Y: 4 groups of rows, each row roughly a mix of its group's hidden directions; some rows fit no group:
Y (113 x 10):
[[ 17  11 -22   0  17  18 -17   8 -49  -7]
 [-23  30  -7 -15 -16 -37  14 -23 -13  -7]
 [ -6  24  20  -2  28 -23 -10  32 -28   9]
 [  8  17 -49 -15  24 -10  -2  20  12   9]
 [  6  21  22  -5  20 -13 -21  45  10  13]
 [-12 -22 -39 -22  19  23  25  -1   4  -7]
 [  0 -24  11 -16  11  22   0  13 -51  -2]
 [ -4   8 -52 -18  20  -5 -19   9  17   5]
 [-22  -2   5 -22  23  -9  46  18  11   7]
 [ 33  -8 -26   8 -33   9 -10 -28   9  15]
 [ 26 -18 -47 -12 -15  17 -16  -5   9   5]
 [ 20 -16   4  -9  25   6   3   8 -53  -4]
 [-29  22  20   7   4  -1 -26 -13  38 -14]
 [ 30  -3  23  -1  -3   1   3  31 -41  12]
 [ -9 -15 -29  37  -6 -13 -30 -25  -2   6]
 [  2 -20 -17   3 -13  41 -14   3  30 -23]
 [ -5  -8 -30  41  -2  -4 -33 -18  -8  12]
 [  4   4 -32 -42  -7 -12 -12   3 -30 -13]
 [ -8   7  22 -40   6  10  28  22  17 -19]
 [  1 -14  27  41   6  20  12   9  24  21]
 [  7  -4 -31 -47  -9 -11 -15   7 -18 -15]
 [  7  28  11   9  29   0 -26  38   0  17]
 [ 19 -15 -44 -23  19  10  27  -2  -6  -6]
 [ 22   1 -29 -30  10 -17   7 -25 -28 -14]
 [  8 -35  -5  -5 -24  -2  26  27   0  29]
 [-11 -33   3 -18  -2  33   0  13 -39  -2]
 [ 23 -31 -28 -18   6  27   9   6 -26  -8]
 [-12 -16  16  30  -9  24   1  30  12  31]
 [ 19 -14   2  28  11  36  -4  29 -19  15]
 [ 30  -2 -54 -12   0   7  -2   9   9  11]
 [ 24  14  -6  23  -2   6 -26  21 -23  35]
 [ 25  -6 -32 -22   1  31  11   5  24 -21]
 [ -1   3 -24 -22  -9 -31  27 -24 -27  11]
 [ 16 -23 -42 -23  15  18  23   1  -9  -7]
 [-10   1 -33 -20  15  19  22  -1  38 -13]
 [-38  -1   5 -23  29 -11  29  16  14   1]
 [-14  28  41  24   1 -23 -20  -2  11   3]
 [ 14 -25 -40 -26   8  22  22   3 -11  -6]
 [-25  -8 -14 -33  28  -8  27  22  10  10]
 [ -7  35  36  11 -19 -25 -12   0  16  11]
 [  3  12  25 -39   2   9  21  36  12  -6]
 [ 23  36  11  15  19 -16  25  27 -13   3]
 [ 11  24  26   5   8 -39   3  -1 -29  18]
 [  6 -20 -17 -10 -12 -21  39 -12 -17  29]
 [-36   3  29   6   6 -24   2  -1 -31  23]
 [ 12  23 -11  -3 -26  12  23  -5  36  28]
 [  6  13  27 -39   6  11  31  23   6 -10]
 [  4   8 -51 -16  23   4   2  20  18  -7]
 [  8  11  30 -39   5   8  34  18   5 -10]
 [-17  -6  -4 -15   8  19  35 -34   3 -30]
 [ -3  32  -4  -8  30 -32   7  21  -8  25]
 [ 38   0 -43 -14  -1   1   8  13  -1  22]
 [  6 -22  -4 -10 -28   2  33 -39 -11 -11]
 [-23  35  -9 -10 -10 -33  10 -25 -20  -7]
 [ -5  -7 -25  40   1 -12 -37 -15  -5  12]
 [ -9 -11   4 -18  -1   7  39 -37   2 -28]
 [  0 -10  46  17  -9  17  19   7 -14 -27]
 [  3  -2  34  44   9  11  16  -4  26   7]
 [ -7 -22 -17 -10 -19  17  -9  41 -17  27]
 [ -9   8   2  -3  23   4  50  21  17 -18]
 [ -4 -10 -26  40  -3 -13 -31 -24  -8  10]
 [-14  23  37  27 -13 -20 -24  -3  17   5]
 [  7  16   4  20  16 -13 -40  33   1  22]
 [ 46 -16   0   7  14  -4  35 -12 -15  -7]
 [-13   3  37  37  -4   4  12   3  33   8]
 [  8  31  -5  14 -13 -27  -1 -12  44   5]
 [ 22  31  -1  13 -19 -19  -6  -7  43   0]
 [ 34 -26 -11 -13 -10  10   9  38 -20  -4]
 [-10  -5  29  43   2  10  17   0  25  21]
 [ 26  18  -8  -6  21  -8  15  43 -22  10]
 [ -9  23  10 -10  34 -25   4  35 -19  12]
 [-26  20  43  17  11 -23 -12   0 -13  10]
 [  5 -26  -8   6 -36  20  -6 -38  17  -4]
 [ 23 -19  -5  22   2  21  19  24 -32  23]
 [ 34 -38   0  -1  13  28  -8  21  14   0]
 [ 19  11 -51 -15  10 -10 -13   7   6  22]
 [-41  -2  46   3   0 -12   6 -18   2   1]
 [ 17   7 -25 -40   0 -15  -7  -3 -25 -28]
 [ 24   5 -54  -5  -6   2 -12 -10  17  12]
 [  1 -19   4 -26  11  21  11  14 -48   1]
 [-31  -7   0 -10  20  -1  17 -27  22 -36]
 [ -7   0  25  45  -2   5  29  -1   6  26]
 [ -3 -25   5   6 -18 -14  -3  -2 -50  24]
 [ -8 -14 -14   9 -22  17   5 -38  35 -16]
 [-30 -11  12   8 -18   2  -4 -44  27  -8]
 [-18  31  -2  -6  -9 -36  20 -31 -13  -7]
 [-27  27  37  19  -6 -22 -14  -3  17   9]
 [-11 -19  -1 -14  -9   0  33 -41   4 -27]
 [-19 -15 -16  -7  -6  19  29 -38   1 -25]
 [ 16  25 -12   3 -25 -12   1  -7  49   1]
 [ -4 -18  26   1 -22   1   2  30  43  -2]
 [ 31 -27  12  18  18  33  -8  19  17  -3]
 [-16 -17 -29   6 -12  25  18 -38  -6 -16]
 [ 26 -34  -4   4  16  36 -15  23   4   7]
 [ 16  -9 -17 -15 -21  29 -36  23   0 -16]
 [ -4  27 -43  -5  22 -20 -19  -1  18  11]
 [ 23 -16 -35 -25  13  29  18   6  -1 -16]
 [-16 -22 -22   3 -15  10  19 -44  -1 -20]
 [ 19  14 -51  -7  20   3   2  21  13  -5]
 [ -6 -13  -3  35 -29 -31 -15 -17  -6  23]
 [-18  38 -10 -15 -12 -28   2 -12 -29 -17]
 [ 23   6  31   2   4  -9  18  29 -36  16]
 [  9   7  -9  15 -22  -7 -47 -32  -2  11]
 [-22 -10 -35  10  -4  35  10 -27  -4 -15]
 [ -3 -16 -23  37  -8 -19 -25 -31  -7   7]
 [ 29 -21 -31 -27   3  26  15   7 -16 -11]
 [-15 -17  13 -22  22  18  10  13 -45   0]
 [ -1 -28 -45 -10  19   2  25  -9 -14   4]
 [-20  -9   8 -32  -2   8  34 -11  18 -32]
 [ 23 -38  10   5   5  26  -5  27  26   6]
 [ -4 -13  14 -30 -11   0  41 -22   7 -25]
 [ -7  -3  53  16  -4   6  23   7 -14 -19]
 [ -9 -25 -42 -20   3  28  20  -1  13  -7]]

the four rows of each list that fit no group, in list order (the others fit one group, some only roughly):
  * J395: [ -7   5  35 -10  14 -22  -3  23 -27  31]
  * J224: [-34  12 -10 -31  -9  -8 -36  -6  20  -7]
  * J141: [-25  36 -10  -4  13 -11 -22 -35 -11 -10]
  * J556: [ -6   6 -54  -4   2   4   4  20   6  28]
  * J311: [-37  -6  46  -1   9  -3  21   0  -2 -14]
  * J778: [ -7 -16  46  36  -1  -1   7  -7  17  11]
  * J985: [ 25 -32   5 -11  17  37   7  24  13   8]
  * J978: [  9 -17 -51 -29   5   8  -4  12  10  12]
  * J711: [  8  23 -43   4  18  -8 -35  10   5   3]
  * J68: [ -6   8  30   1  15 -25   0   2 -48  10]
  * J982: [-14  -2  12 -37  -1  25  37   4  11 -22]
  * J24: [ -8 -18 -23  -5 -42  13  -8 -33  14 -10]
  * J396: [  7   9  -6   0 -25 -20  32  17 -40  11]

J556 J778 J985 J24
  * J279: [-13  20  10   0  19  -4 -18 -39  28 -23]
  * J872: [  8  -3 -28  -7 -11  25   3  -3  48 -18]
  * J447: [ -4  12  29 -30  -3   5  41  17  18   1]
  * J504: [ 11   7  24  -8   6 -22   2  22 -35  35]
  * J860: [ 20  25  18   1  16 -16  11  34 -30  16]
  * J572: [  0   2 -20  30 -10 -18 -35 -32 -17   0]
  * J21: [  8  20  26   8  11  -2  -8  -5  35 -41]
  * J361: [  3 -20  12   4  -5  29 -23  43  23   0]
  * J11: [  1 -16 -24 -19   1  44   5   7  25 -22]
  * J391: [  0   7 -25  14 -17   2  -6 -42  35  -3]
  * J130: [  9  26  35  -5   0  -8 -24  38   5  13]
  * J694: [  2  10 -17   7  -2 -17 -32  40 -16  25]

J447 J572 J130 J694
  * J373: [-20 -22  -1 -20  19  14 -11  21 -43   5]
  * J308: [ 39   5 -28 -28  -4  18  17   6  17 -14]
  * J372: [ 11  38   1  11  30 -19  -6  32 -16  -3]
  * J331: [ 23 -12   2  -1  -1  25 -25  47  -6 -10]
  * J936: [ 20  10  -2  17 -27 -13  -8 -16  41  25]
  * J658: [ -6  13  49  25  -2  -2  28  -9  -4 -13]
  * J671: [ 30 -30 -26 -26   7  17 -11  20 -17   1]
  * J459: [ 22  -3  28   5 -17 -14   3  36 -27  21]
  * J190: [  7  10  55  13 -17 -21  -1  -4   3 -15]
  * J208: [-24   4   4  -9  31  -5  43  11  22 -10]
  * J214: [-15  17  51  25   1  -6  15  -8  -6 -15]

J373 J936 J459 J190
  * J61: [ 15   6  -7  20  -7 -13 -25  16  49  -1]
  * J657: [-11  23   5  -8  23 -15  46  18  15   9]
  * J967: [  1 -11 -44 -33  -5  -4  -5  -9 -23 -21]
  * J799: [ 22  -6 -24  -6   0  20  -5  29 -43   3]
  * J168: [  7  23   0  -2  31  -7  21  44 -16   5]
  * J544: [ 12 -25 -35 -16   7  31  21 -17 -14  -9]
  * J771: [-15  -6 -31  23   7  13   3 -44 -12 -15]
  * J30: [ 20  23 -26 -18   8  15  23   1   1 -39]
  * J953: [-10  -8 -15 -10  -9  36  33 -28 -11 -17]
  * J199: [-20 -10  30  15 -19   2   9  14  40  20]

J61 J967 J544 J30
  * J129: [  6  18  12  -8  29 -18  23  39 -20  12]
  * J512: [ -2  16 -30 -21  -7 -15   3  -3 -49   0]
  * J938: [  8   9  22   9  22 -34 -12  37 -12  14]
  * J339: [-19   3  29  38 -14   0  17   8  28  16]
  * J307: [-25 -17  24 -26  22   2  20  33  -6  -5]
  * J568: [ 12   9  19  12  31 -26 -13  40  -1  12]
  * J720: [-13   8 -22  -6  -9  21  31 -32  19 -25]
  * J678: [ -3  19 -28  13  -2 -13 -43 -27  13   3]
  * J117: [ 17  37  -3   9  23   1 -36  24   3  10]
  * J386: [ 11  20  -2 -13  26 -23  19  34 -18  24]

J938 J568 J720 J117
  * J851: [  8 -10   4 -22 -15  14  43 -31 -16 -13]
  * J405: [-37  -3 -26   1  23  30  10  10  22   6]
  * J805: [ 15  29 -23  22  -9  -5 -37 -27   5   0]
  * J972: [ -5  12  35 -37   3   6  20  28  -8 -12]
  * J187: [ 11  17  10  -2   2  -2 -26  50   3  24]
  * J976: [ 17 -11 -16   6 -33  12 -40 -26  -7  -3]
  * J32: [  4   6  49  10  -1 -13  15 -30 -12 -15]
  * J701: [-17  -1  31  -5  25   4  31  24  -6 -28]
  * J890: [-23  -2  47  13   2  10   3  14 -15 -29]
  * J28: [ 42  22   1   9  -2 -17   4  13 -27  27]
  * J629: [ 20  13 -40 -32  16  -8 -14   6  18  15]

J405 J972 J32 J629
  * J529: [ 38 -30  -3  13  16  27  19   8 -11  15]
  * J651: [ 22  -8 -51 -17   5  16  -9  21   6  -6]
  * J238: [ -7  16 -32 -29 -10  -5 -13  10 -41  -5]
  * J918: [-35  31 -16 -21 -15 -27  -7 -12 -16  -7]
  * J768: [ 18  -7 -44   1   9   9   9  -8  37 -17]
  * J540: [  8  18  20   8 -20 -16 -44  27  -6  12]
  * J815: [  8 -30 -30 -13  27  10  18  -2 -32  -2]
  * J776: [ 26  -3 -48 -10  -6 -11  -8  -9   6  28]
  * J905: [ 20   4 -29 -34  14  -6 -15 -14 -26 -22]
  * J169: [ 16  17 -30  29   9 -11 -32   3  -7  26]
  * J138: [-13 -20 -16  -2 -15  10  -2 -54  -7 -13]
  * J201: [  7  33 -15  -9 -14 -21 -16  -9  43   2]

J540 J169 J138 J201
  * J482: [-14   8  25  42  17  10   7 -21  21  18]
  * J835: [  3   3  -6  29  17  11 -27  31  -8  35]
  * J242: [-15 -33   0  -9 -29  19   9 -36  18  -1]
  * J827: [-23  -9  18   4  32   9  34  29  11   9]
  * J280: [-25 -18  21 -15  17   7  39  21   9 -16]
  * J290: [ -7   5  32  19  16 -28 -10  -5 -39  13]
  * J299: [ 11  -3 -14  29 -15  -9 -38  15  -9  33]
  * J222: [ 20   3 -29 -27  10  -3 -17  -7 -37 -23]
  * J254: [-27   9  40  23 -18 -10 -11  15  17  16]
  * J121: [  0  10   3  25   1  -4 -32  31 -27  29]

J835 J827 J254 J121
  * J255: [ 38   9  20  -1 -14 -15  -7  23 -18  32]
  * J276: [-22   8 -19 -20  28  -3  28  21  28 -12]
  * J581: [ 10 -15 -19 -39  -6   3  -1 -13 -35 -25]
  * J406: [  8  25 -16  -2 -16 -17 -14 -22  45  -9]
  * J834: [ -9 -18 -17  17  -5  -3  13 -53  -5 -16]
  * J913: [  4  11  -6 -16  27 -22   2  38 -25  24]
  * J793: [-40  35  -3 -22   7 -16  16 -16  -6 -12]
  * J454: [  1 -18  51  12 -14  10   7  -1 -27 -10]
  * J843: [ 16 -25   6  12 -32  15 -38 -14 -15  -8]
  * J107: [ 21 -23 -11   2 -27  26 -39  -4 -14  -7]
  * J822: [  1  13 -55 -13  15  -7  -3   5  25   5]
  * J253: [ -9  -9  41  43 -11  11   0   0  14  12]

J581 J406 J793 J253
  * J291: [ 48 -11 -34  -2 -17  15  -5   6  -6   7]
  * J777: [  0  -4   9  10 -22   8  27 -42  -4 -33]
  * J709: [-10 -39 -29 -14   4  27  17   2 -24   2]
  * J746: [  6  -9 -35 -14  -5  40   1 -17  15 -23]
  * J801: [-9  9 32 44 -2 16  4 16 14 18]
  * J352: [ -9  -4  35  33 -14  -3  25  17  18  20]
  * J981: [ -9 -23   9  10 -48  21 -15 -21  -3   3]
  * J662: [-13   6  40   6  11 -21  -8   5 -39  15]
  * J20: [ -8  12  51  30  -6  -4  -2 -12 -14 -15]
  * J547: [ -4 -29 -10  15 -14  30  29 -31   6 -12]
  * J469: [ -5 -10  -1  22  25 -33   7 -15 -38  16]

J777 J746 J981 J547
  * J598: [-22 -23 -12  -4 -19  24 -20 -27  20 -25]
  * J179: [-24  18  27  14  32 -30   6  -8 -19   9]
  * J283: [ -7 -18 -25  -6 -29  31  26 -24 -13  -7]
  * J14: [-16  -6   3 -18   8   9  12  -3 -53 -22]
  * J251: [ -5 -16 -31   5 -11  14 -16  13  43 -20]
  * J838: [  5  24 -10   6   7 -18 -24  32 -25  31]
  * J923: [ 19 -19 -10  -3 -17  10  21  37 -27  24]
  * J76: [ -5   7 -42 -13  24   4 -33  20   5 -15]
  * J520: [  0   6  32  29 -27  -9 -17 -35  -2   7]
  * J877: [ -4   9 -26   2  -2  -7 -55 -19  -2   6]
  * J247: [ -6  17   0  31  13   4 -29  30 -22  24]

J14 J251 J838 J247
  * J722: [ 18 -23  19  29   6  31   3  29  13  14]
  * J642: [ -4  -6  52  20 -18   3  -7  -7 -20 -15]
  * J261: [ 39   0 -48  -4  -8 -14  -9   0   3   4]
  * J892: [-31 -14  -8   2 -15  10 -31 -31  24 -14]
  * J344: [ -3  22  48  27  -6 -17  13 -11 -10   1]
  * J947: [-14 -22  -3  10  -9  21 -10 -19  49 -10]
  * J227: [ 18  20  20  16  25 -28 -26  17  -4  22]
  * J221: [-22  -2   2 -16  19   7  50 -10  -4 -23]
  * J931: [  1 -28 -10 -15  11  28  10  25 -38  11]
  * J381: [-23  16  19  25  19 -41  -3 -11  -8  15]

J261 J947 J221 J931
  * J672: [  9 -27  15  10   5  27 -20  31  32   1]
  * J591: [ 26  19  37  -4  17 -27  -6  21  -5  17]
  * J706: [ -7 -30   2 -14 -21  27  12 -41   3 -12]
  * J867: [ 26  12  17  -3  -9 -11 -16  42  -7  29]
  * J136: [ 33 -11 -44 -11  12   9  17  -1  16 -15]
  * J188: [ -3 -24 -17  13 -10  23   4 -43  -3 -28]
  * J492: [  0 -30  30  -3  21   7   5   0 -43  -2]
  * J531: [ 25  13 -32  15 -17   0 -37 -23   6   7]
  * J522: [-21 -11  45   6  -2   4  39   0   3 -10]
  * J205: [ 16  -1 -31 -36   9   4 -27   4 -24 -20]
  * J708: [-15 -10 -18  -6 -24   9   6 -47 -15 -22]

J706 J188 J492 J708
